Each row is where one point has got to under a steady rotation. How many ticks took it there?
The counts run from 0 to 815.
[ 18.1   8.1 -32.5  -4.3  -2.5  -2.5 -19.2  19.9  30.9 -21.5 -20.4   7.2
  -1.5 -14.1  -4.5 -21.4  -6.0   2.2  -0.8  -1.3  -7.9   3.5   6.6   5.8
 -34.5  -5.6   5.6 -14.4 -12.5 -15.8 -11.2  16.1  31.7   2.2  -2.4   4.4
  16.6  -2.8  17.0   0.2  -7.5  -7.6  -0.1 -31.2  -3.5 -20.0   3.7  11.6
  -8.4  24.4   7.8   7.7  -4.5  13.7 -23.4  -8.9 -13.7  24.7  -8.4  36.4
  17.7   2.3  -8.0   5.4   5.0 -20.1  -7.2  14.4 -19.1  -0.6  20.6] | 544
[-25.1 -11.4 -38.8   5.6 -17.3   4.1 -12.3   4.9   9.0 -13.4 -12.0 -10.1
   7.9  -9.7  25.3 -35.9 -10.8   4.0  -8.3  -9.4  20.0  16.7  -5.9   2.3
 -11.2 -18.8  20.2 -11.8  -1.4  10.8   2.8  -5.5  30.3  11.7 -11.9  13.7
  15.9   7.5  28.4   4.3   4.3 -14.1  -5.3  -6.5 -19.2  -6.5  -8.3   5.7
   7.4   2.9   4.8 -28.9  -4.0  16.4 -15.7   8.3   2.8  -0.3  -6.4  39.1
 -11.3   5.7  -6.4   4.4  -4.9  -9.9   7.8 -16.9 -20.5 -14.6   2.8] | 691
[-18.9   1.5  -1.0 -16.0 -10.9  15.9 -23.7  19.1  -0.1  -2.0 -19.2 -21.7
 -25.9   3.0  -4.4  -2.3   7.7  -9.7 -24.6 -12.0  -3.3  19.3  -8.2 -15.3
  -7.9   0.2   7.7   8.1 -10.0   4.7   2.5  11.4  -0.9  18.8   1.7  -2.1
  -6.1   6.3  20.2 -21.8 -13.6 -14.7 -14.9  -9.8 -23.6 -41.9  16.6  -6.6
  15.7 -20.8  13.5 -29.9  11.9   2.3 -19.4  16.6   4.8  -7.1 -18.3  37.6
  -8.6 -15.6  10.0  -1.4  -6.6   6.4   0.0 -10.8 -16.0   4.7   0.6] | 605
[-14.8  11.6 -27.2   3.2  -7.5  17.8  -5.2  18.2  20.5  -4.3 -20.4 -17.7
   0.3 -15.5   5.2 -17.9 -10.5   9.7   5.1  -9.5 -17.8   6.8  -0.4   1.1
 -47.1 -10.3  -3.3 -22.1 -10.1 -18.6   9.1  -2.5   5.2   8.6  18.6  -0.3
  19.9   1.1   3.5  -2.1 -11.9 -10.2   1.1  -9.2 -37.7  -6.9 -18.6   8.2
  -8.2  -6.7  20.7  -4.2  -2.2   1.8 -27.0   5.4  -1.9   3.7 -22.4  33.2
 -11.3 -17.7   0.3 -11.7  -5.6 -29.1   8.2  -5.0  -7.1   5.8  17.3] | 360
[-26.9  -6.0  -7.2  10.5 -14.1  -2.0 -26.6  23.6   0.7  -8.5 -16.0  -9.0
  25.4   1.6  10.1   6.1  -4.3  -3.5 -10.2   7.8  -7.7  20.7  14.3  15.0
 -20.9  -6.3  15.8  26.7 -15.5  -5.9 -16.2   1.9   4.2  -1.0 -13.2 -11.5
  31.3 -12.9  12.7   4.6 -12.5 -16.0 -19.6 -22.2 -13.0   5.7   0.7 -11.7
  27.0  -6.9  23.7 -28.0  15.8   9.6   3.4  21.2 -10.9  -1.7  -5.7  23.1
   8.1  -2.2 -13.3  -2.4  -6.8 -17.7  -5.6   4.3 -12.6 -15.0 -16.0] | 636
[  3.6   8.1 -13.2  -2.1 -10.9   6.0 -25.9  -1.0  -3.8   8.8 -25.1 -25.2
   7.7  11.9  -2.3   2.2   0.4  -4.6 -11.3 -11.1  -7.1  -8.7  10.8   4.9
 -18.5 -14.6  11.1   7.6  -2.8  10.0   2.9  21.3   8.1   9.0  13.1 -17.1
  -5.1   6.4  31.6 -20.4 -14.7   2.4   4.1 -18.7  -6.7 -32.0  18.5   4.6
  -4.8   6.1  10.7  13.1 -10.7  28.4  -5.6  -4.8  -4.8  45.2  -9.0  31.0
  15.5  -9.7   0.2  -2.9  -7.2  14.4  -7.3   5.8  -8.5  14.8  -4.0] | 573
[-45.5 -26.2 -10.9  16.4   5.3   1.6 -16.1  19.3  18.4 -11.5  -5.7  -7.2
   5.6  -5.0  13.0 -17.3   7.8   5.6  -0.9  -7.5  -1.7  19.8  -8.3  16.3
 -10.7  -1.3  19.9  -1.6 -17.7 -11.4  10.1   5.7  21.6  -2.1   1.4  10.6
  21.9 -14.1  11.9  -2.5 -14.6  -9.2   5.0  -8.2  -3.6  -3.9  -5.2 -12.6
   5.6   4.0  15.6 -24.2  -8.0   9.1 -25.3  17.9  -8.0 -10.0  -7.0  47.1
  -7.4  -7.1   2.8  18.4 -15.2 -21.4  -8.1   0.8 -19.7  -9.1  15.9] | 587
[  7.2  14.2 -30.1   4.2 -22.5 -11.9 -14.8   3.9  11.5  -8.9 -15.5   3.5
  40.6  13.7  13.1   8.3 -21.8 -10.3  -4.4  -4.3  -9.3   5.6  22.2   6.8
 -41.2  -9.0  22.1   8.0  -6.0  -6.1 -12.3   3.3  10.0   4.1   3.7  -6.5
  26.5  -3.4  18.4  -4.9  -5.3 -18.7   5.0 -21.8  -3.5 -18.5   4.0  -0.3
  -5.3  10.9  14.8  13.0   0.8  20.3   0.4  18.9 -13.5  30.7  -6.3  32.6
  19.5  -6.7  -1.7  -7.9   3.7 -22.2 -16.9   7.0  -2.7   3.1  16.3] | 675
[-30.6   6.0 -11.9  -6.1  -1.7  25.3 -10.9  10.0  24.7   2.9  -0.8 -39.5
  -2.3  13.6 -11.2 -15.6   9.3  -5.2 -12.7 -16.8  -3.2   7.8   3.6  -3.6
 -25.7 -14.1  -1.1   8.2 -12.5  -3.8   8.8  10.5   1.7   4.3  12.8 -12.0
  39.5  15.5  18.8   3.2  -4.7   9.6 -18.9  -9.7 -17.5  -9.6  15.1  -1.0
  15.1 -14.4  15.0  -2.6   1.8   2.2 -16.3   3.5   6.7   3.4 -10.2  35.9
  -7.9  -2.2   4.2  -9.0 -33.8  -0.7   8.2   3.6   3.3  24.5 -16.4] | 764
[-24.6 -13.1  -0.8   4.4 -11.4   1.5 -23.7   7.4  16.4  -8.7 -17.2  -2.6
  17.3   6.2   3.7 -10.5   2.2  13.4  -5.6  -4.5  -5.6  13.1   0.5  28.5
  -2.6   2.1  -0.6   2.8 -23.0 -13.2   2.7  11.8  30.3   2.1   3.2   0.6
   3.2 -16.5  24.6  -9.6 -27.2 -14.6   4.6 -18.3   8.0  -8.3 -17.9  -2.4
   3.5  10.8  11.1 -19.7  -6.4  20.6 -15.5   9.1  -2.1  13.9   1.5  44.4
   1.0 -11.3 -13.5  14.1  -3.1 -11.4 -15.3  -2.2 -28.3 -26.8  20.4] | 589
[ -8.4  17.0  -2.2  -2.2 -22.7  15.5  -7.3  24.0   1.1   6.1 -40.1 -28.8
  -1.1 -11.0  -0.2  -9.2 -11.2   5.2  -9.3   1.1 -26.0  12.5  13.6  -6.6
 -30.0   6.8   2.4 -13.3 -21.4 -13.8 -28.2   5.4  -3.8  13.9  -1.9   5.9
  15.6  -5.5  -7.0 -10.8 -15.2 -19.7  -6.4   3.4 -23.7  -5.6   3.7   9.0
  17.4  12.2  18.1   0.1  15.0   3.1 -18.9  19.1  -2.8   4.1 -23.4  24.9
  11.4 -27.8  -8.8 -15.8  -1.9 -15.1  -8.4   5.2   5.8  -8.0  -5.1] | 783
[  1.1   7.4 -19.9  -5.4 -19.7   8.3 -39.6  -3.5  15.5  -8.0 -15.1  -1.9
  18.7   3.8   2.6   1.3   9.1   2.5 -25.0  -2.3  19.0   0.6  -5.9   0.0
 -10.4  -9.3  16.8 -11.4  -2.9   9.3 -20.6  12.7  24.3  15.9   5.0  -9.4
   0.2  -1.3  19.0 -10.1   8.3 -22.3   7.8 -18.7   1.3 -27.1  13.1 -17.1
   1.1  11.5  -3.6  -8.9 -12.6  19.8  -7.7  -5.5  -4.9  40.3   0.3  20.9
  13.2   1.8  -2.6   3.7 -13.9  10.0 -36.5   6.3 -11.1   7.7   1.0] | 9
[-21.1  -4.7 -10.6 -14.7 -18.9  25.7 -41.7  -3.1  18.9  -2.7 -18.8 -22.7
  11.6   4.9  -4.0 -10.0  19.9  14.6 -19.3   1.2  13.8  15.0 -12.9  16.4
   8.7 -21.7  -3.3   8.4 -10.9  -2.4  -2.7  16.5  21.5   8.7  -4.1  -8.9
  19.2   1.1  30.0  -3.0  -2.9 -20.2  -1.4 -13.6 -10.0 -11.1   4.7  -6.4
  18.5   0.4   9.6  -8.0   1.9  -3.1  -5.4  -2.0   6.7  29.0  -4.8  11.3
   8.8   7.6  -7.3   2.0 -37.1   4.7  -3.2 -13.4 -17.7  -7.6 -15.0] | 241
[ -9.0   9.6  -7.0  -5.0  -4.6   0.1 -19.1  12.5   5.1  -6.3 -18.6 -21.8
  24.2   5.1  24.5 -22.0   4.5  -3.2  17.6   5.0  -1.6  -3.2   5.1   9.5
  -9.2 -18.2  24.7  15.1 -12.7  -9.4   3.2  22.7   4.9  -7.3  11.2   2.3
   9.0 -11.0  20.7   9.5 -10.7 -33.6 -29.8 -24.1  -9.7  -6.0 -13.0   5.8
  17.7 -11.9  23.9 -41.3  -0.1  24.5   4.4  13.3  -5.2  -6.4 -19.3  17.0
  13.2 -12.9 -21.3   1.5  -4.4 -16.9   7.7   4.5  -9.6 -11.5 -13.0] | 741
[-24.8  -2.9  -5.3  17.2 -15.2  -7.6 -21.2   3.0   8.7  -6.0 -26.4  -2.0
  41.0  12.1   6.1  18.2   3.3  -1.2   1.5  -3.6   0.7  17.5   5.9  20.4
 -29.0 -14.7  20.1  12.9 -10.4 -12.5 -19.3  -2.4   8.2  16.2   0.3 -11.5
  23.7  -6.5   2.5   9.2  -9.7  -9.4   1.2 -18.5 -12.1 -15.8  -7.9 -16.2
   6.5  14.2  31.1  -8.4 -10.9  10.2   5.7  17.0   2.2  19.1  -2.8  22.3
   5.3 -23.0   8.9  -1.0   9.0 -11.9 -18.5   2.0 -15.3 -17.4  13.5] | 486
[-26.1   7.7   4.0  13.3   3.3  -0.7  -8.1  24.1   8.4  -3.0  -2.1  -8.4
   5.5   3.2  -3.8  11.2   0.3  -3.7   0.3 -10.8 -27.0   5.8  -0.4   6.0
 -36.7   3.1  17.4  -6.6  -7.0 -10.9   2.7  17.2   0.6   3.2  25.4 -10.8
   9.6 -14.7  -1.1 -14.4 -16.3  -0.6   7.2 -17.6 -16.4 -27.6   5.3  -7.6
 -11.0  -2.3  19.0  -5.6  -7.0  11.8 -26.1  17.0  -1.7   7.0 -16.5  42.8
  -6.7 -25.5  18.1   0.0  -8.4 -12.9  -9.5   6.7  -8.1  16.4  29.3] | 68
[ -1.8  10.1  -7.7  -2.7 -13.7 -17.8 -15.0  11.7  -3.8   0.7 -36.2  -4.3
  12.2   5.4   0.7  -1.6 -13.1 -13.2 -14.8   3.9  -5.3   5.2   0.7   9.3
 -12.4   0.8  26.8  -3.8  -9.7   1.1 -29.6  15.0  11.4  17.5 -20.0   1.3
   8.8  -3.4   6.3  -1.1  -2.7 -17.9  -0.8 -10.7  -5.6 -36.9  13.7   0.1
   7.2  28.6  12.6   2.2  21.3   9.7 -13.3   0.2   7.6  22.1 -18.4  26.5
  35.1 -10.4  13.5   5.4   8.3   7.2 -14.2  -6.5 -22.6 -15.4  16.0] | 148
[-38.5  -3.3  -2.0  -0.3 -10.1  19.9 -17.0  15.3   5.4   1.1 -18.4 -33.0
   0.9  13.5   8.3 -20.3   7.2   7.5 -25.4   6.1   2.0  -8.3  -5.5  11.9
  -0.8  -7.6  16.0  -1.5 -17.7   7.2 -13.1  20.7  22.5  -4.2  -5.3  -7.9
  28.5  -9.2   5.0  -3.5  10.6 -17.0   1.6   2.5 -12.8  -4.2   6.6   7.0
  36.6  11.1  12.9 -16.1  16.5   1.8 -24.8  -9.6  18.2   5.9 -13.4  13.5
  16.3  -0.6   3.6  10.7 -34.6  -0.6   0.9 -20.5 -13.4   0.6  -5.0] | 662
[ -9.8 -10.2 -25.1   3.2   8.4  12.5  -9.1  15.4  28.0 -16.0 -20.0 -22.8
  -8.8  -3.9   6.3 -11.7  13.3  -0.6  -7.9 -21.4   1.9   9.3  11.1 -13.5
 -26.5  -3.8   6.4  -7.4 -28.5  -4.9   2.4   4.7   8.5  21.3   3.4  17.4
  16.8  13.7   8.6 -10.1 -13.5   8.7  -3.3  -3.9  -3.1 -22.8  14.9 -11.2
  -5.2  10.6  13.5   0.6 -20.7   9.6 -22.9  -3.3 -29.4   3.3  -1.4  36.8
  -6.3 -15.3   6.6   5.4 -11.8 -17.0 -21.1   8.3  -1.1  16.4  19.6] | 726
[ -3.7  11.9 -29.9  -4.2   0.6  -3.2 -21.2  21.5  32.8 -15.3  -0.9  -9.2
  -0.1   9.4   1.6 -20.9  -2.9  -1.6   2.7  -7.9   3.2  -3.3  12.3  -1.3
 -30.8 -16.2  15.1   4.7  -7.7  -1.7  -3.6  26.0  19.6  -3.5  -2.2  -5.6
  37.1   3.6  17.7  13.8   3.6  -2.7 -29.0 -29.7   2.1 -13.3  14.7  14.5
  16.5   2.7  11.6   8.5   0.8  10.1 -15.3 -15.2  -2.5  10.2  -9.4  29.0
  18.1  11.4  -4.3   6.1 -19.1 -13.6  18.1   6.0 -13.3  14.8   0.6] | 394
[-14.3  12.2 -18.3  14.9  -8.8  14.9  -3.3   6.4   9.1  -8.1 -17.4 -27.2
  21.1 -13.5  11.1 -33.8   0.6  -0.4 -11.6   1.5   2.6 -17.0 -15.1  10.3
 -13.2  -4.8  18.4 -35.1   1.1  -0.5   3.7  25.0  12.8   2.9  27.1   6.3
   4.6  -8.9  12.0 -10.5   2.0 -20.5   8.5  -2.3 -16.0   2.5   2.9   7.8
  -6.0   1.6  -3.9 -21.1  -9.7  35.2 -16.4   8.6 -12.6  13.2  -8.0  40.4
   1.3 -12.8  -6.8  -8.6 -17.6 -10.4 -21.4   1.9   3.2  12.1  -0.7] | 697
[-27.2  10.3 -28.7  -9.2 -25.1  23.0 -40.4  -3.8 -11.4  11.3 -14.8 -26.2
  -8.8  -8.6  -1.1 -10.7  -3.0   1.1  -2.1  -5.1   9.0   6.1  -2.8 -11.0
 -23.7 -19.6  15.1 -11.8   2.8   9.3 -16.6   8.5   6.0  16.7   6.8 -15.5
   7.3  17.0  11.1  -5.5  10.9  -8.1 -15.9  -7.3 -37.7 -15.7   0.7  10.7
  25.7  -3.2  12.9 -22.7 -18.7   3.7 -12.1   5.6   9.1  18.1 -19.0  16.3
 -11.2  -7.4   2.7  -4.3 -11.0   3.1  15.4  -0.2 -10.8  11.9 -25.3] | 237
[-22.5  10.3 -12.2  -8.0 -10.1  30.3 -25.0  13.0  27.8  -3.6 -28.2 -25.9
  14.8 -10.8  -0.3 -28.6   7.3   9.2  -4.1   8.4   6.3  14.7 -13.9   4.6
  -8.4  -5.2  -1.9 -25.2 -24.3 -19.4 -17.9   8.1  15.3  13.7  14.5  21.9
  21.0  -7.4  -0.1  -0.1  -9.3 -35.0   6.3   5.1 -14.2   5.4   1.4  -4.1
  10.9  11.6  10.2 -16.2   2.1  -1.9 -14.9  14.4  -4.1  14.9 -10.4  23.1
   3.9 -13.6  -4.2  -3.1 -24.1 -24.4 -20.9   0.0   0.1   1.9   0.8] | 511
[-16.6   6.0 -22.6  12.3 -12.0   6.8  -2.6  19.3   9.8   0.4  -7.5 -26.1
  -5.0 -18.5   2.7 -24.8 -20.4   3.6 -11.2   1.5 -25.8   4.2 -11.8   4.1
 -29.8   8.2   5.7 -22.6   5.9 -10.1   6.6   6.8  13.8 -10.3  10.5  10.0
  19.5 -10.4  17.1 -12.0  -8.5  -7.6   4.1  -6.7 -29.4 -10.5  -0.5  15.9
  -4.0  -6.2   0.7  -7.6  13.4  16.7 -31.5  11.6  -0.1  11.2 -16.6  54.2
   1.6   7.2  -8.7 -10.5 -10.9 -16.1   2.0   1.8  -4.9  11.6  11.6] | 548
[ -9.1   4.9  -6.9 -11.4  10.2  10.5 -29.0  25.1  18.8  -7.1  -4.9 -15.4
 -15.4   5.8   2.7  -6.3  22.4   2.1   9.2 -12.8  -9.0  -3.3   5.6   1.6
 -27.6 -16.7   7.4  14.9 -19.8  -8.6   6.6  35.6  10.1  -9.3  11.2 -10.6
  18.7  -1.5  16.3  -4.8 -17.0   4.9 -15.7 -37.8  -2.4 -29.1  16.6   1.6
  11.3  -0.4  24.1   3.6 -11.0  11.3 -18.1 -19.8  -5.4   8.6 -13.4  21.9
  12.7  -3.6   1.8  15.7 -17.8  -9.6   7.4  10.1 -14.1  29.7  -0.2] | 207
[ -7.7  15.4 -32.2  -1.6 -25.6  -0.2 -27.2   1.6  26.4 -14.4  -2.6  -1.1
  28.3  11.7  -4.6  -9.4   0.5  -6.9 -21.2  -5.0  19.3   4.5 -14.2   1.4
 -10.1 -19.4  18.6  -2.4  11.7   6.8  -6.7  13.7  26.1  18.5   5.3 -14.5
  16.2   1.2  23.6   5.1  13.1 -24.0 -15.1 -24.2 -10.9 -16.7   8.7 -11.7
   3.4  -5.7   4.4 -23.8   1.4  17.5   1.1   7.3  10.0  27.2  -3.7  28.5
  -1.0   1.2  -6.3 -12.9 -15.1  12.0  -7.9   0.0 -19.0  -3.1 -15.0] | 797
[ -7.5  -5.9 -32.7   0.3 -28.5  -7.4 -17.6   7.1  12.6 -19.0 -27.9  -4.2
  14.8  -1.9  13.6  -8.5  -6.0   0.7 -26.8 -14.3  20.3   6.8  16.5  -9.1
  -7.4 -15.7  17.2   9.1  -4.8  17.2 -25.3   6.0  25.3  28.9 -29.4  -0.5
  16.8   8.4  23.7   4.6  -3.4 -12.1 -18.5  -9.5  -4.2  -2.5  -1.6   9.7
  16.8  14.7   9.5 -17.3   0.1  19.2  -4.6   0.0 -10.3   0.2   3.8  30.1
   7.3 -12.8  -9.8   2.0   6.7  -5.5 -11.8  -8.6 -18.8 -29.8 -10.4] | 270
[ -7.5   9.4  -9.9   2.4   0.2  10.2 -29.2  10.5 -11.6   2.9 -29.7 -30.7
   4.2 -21.9  16.5 -21.8  16.7  -3.4  21.5   9.7 -10.5  -5.3 -11.6   1.9
 -21.3 -20.4  28.4   3.7  -0.1  -8.2   0.0  26.2   1.6  -5.8  13.9  -4.4
  12.1  -1.2  19.0   3.1  -4.9  -9.0 -10.0 -26.5 -35.1 -17.6   5.0   6.3
   3.5   0.6  23.1 -12.5 -10.6  24.2  -5.4  -6.3  -7.2  15.6 -28.7  10.0
  15.0 -16.8   1.2  -1.4  -4.4  -3.6   9.4  12.2  -8.6  18.4 -15.2] | 470
[-15.0  11.3 -17.9  -5.6 -13.9  25.5 -45.9  -4.6   6.7  -7.5 -16.6 -12.5
  -3.4   0.0  -1.4  -4.8  26.6  -1.4  -4.7   1.3  17.4   0.9  -0.4   3.5
  -5.8 -12.9   8.6   1.8 -10.1   3.3 -12.4  19.0  12.5  12.6  15.6 -10.5
   2.5   9.7  12.8   2.4   8.8 -20.4 -19.1 -24.9 -10.5 -28.7   5.1 -22.4
  17.8   2.5   7.9 -26.5 -31.0  16.4  -0.7  -4.6   0.1  22.6 -13.4  17.6
  -8.5  -4.4 -11.0  -1.1 -12.9   9.9 -20.7  11.6 -18.0  12.1 -10.2] | 611
[-17.1  14.0 -10.1  -4.0 -22.9   0.7 -25.2  24.6   8.1 -11.1   5.4  -5.2
  -1.5   1.6   4.8  -3.3  -4.2 -11.2 -27.6 -11.2  -2.1   1.0 -11.6 -23.4
  -8.0  10.4  24.8  -8.8   3.8  18.0 -14.0  20.6  13.4  12.2  12.1 -13.4
   4.6  -6.9   9.7 -21.4  12.8 -17.1 -17.6  -6.6  -8.9 -15.7  20.3   0.2
  22.1 -20.9   2.7 -36.1   8.6  16.3 -20.2  18.0  -1.0  -8.7  -8.1  38.2
   9.0  -6.9   6.0  -1.3 -16.6   3.0  -8.4  -2.7  -8.4  14.2 -10.8] | 2
[-13.5  11.6 -20.2   2.0 -23.9  25.0 -26.4   4.0  11.9  -5.8 -14.2 -12.1
  13.6 -11.4   9.7 -19.4   3.9  16.2  -1.7  -6.2   4.8 -16.0  -4.1   1.0
 -22.6 -20.0   6.0 -22.3   3.0  -2.0 -11.4  16.4  26.2   6.5  22.2 -21.7
   9.2  -4.4  13.3   1.7   3.9 -22.7  -9.3 -10.4 -20.8  11.8 -21.1  15.6
   9.5  -4.9  13.2 -33.1 -17.4  27.2  -4.9  -3.3  -4.9  13.0 -10.6  21.0
 -12.3 -15.9 -20.5  -8.9  -9.4 -14.2  -6.4  -2.0  -8.7  -7.2  -8.8] | 508
[ -8.7   2.7 -15.6  -8.8 -25.3  16.5 -42.1  12.3  21.3 -17.4  -8.3   3.4
   0.8  -8.9  -8.8 -14.2  11.3  24.0 -12.7  -0.4   4.0   3.8 -15.1   2.9
  -9.3 -19.0  -9.8  -1.3  -6.7  -5.0 -11.7  20.3  31.6  10.1   7.5 -20.5
   5.6  -6.3  30.5   2.2 -18.0 -19.6 -14.0 -27.1  -4.3  -7.9 -15.0   4.2
   7.5  -5.6   5.3 -31.7  -1.5  16.4  -8.2  -4.9  -2.9  20.3  -5.3  26.8
  -3.4  -1.5 -21.2   9.3  -8.6  -8.2  -3.3  -3.8 -27.5 -10.0  -8.8] | 506
[-26.6   4.8 -14.0  -1.1  -9.8  13.9  -2.1  14.9  12.3  -5.5 -10.6 -31.8
  -2.2  12.8  -4.5 -11.8   0.6 -12.5 -13.4 -14.9  -1.8  15.4  17.3  -8.0
 -22.8   1.0   4.0  15.2 -19.0  -2.6   5.8  -3.1 -12.5   7.6  -1.3   2.1
  22.0  13.5  11.7  -3.2 -14.1 -10.2 -32.3  -8.7 -16.2  -9.2   8.2  -8.9
  20.8 -16.8  16.8 -26.4   6.5   6.9  -7.8  25.3  -8.8 -18.3 -14.4  38.2
 -10.0 -12.9  -7.8 -15.2 -14.9 -15.5   0.6   6.4  -2.3   0.8 -12.9] | 79
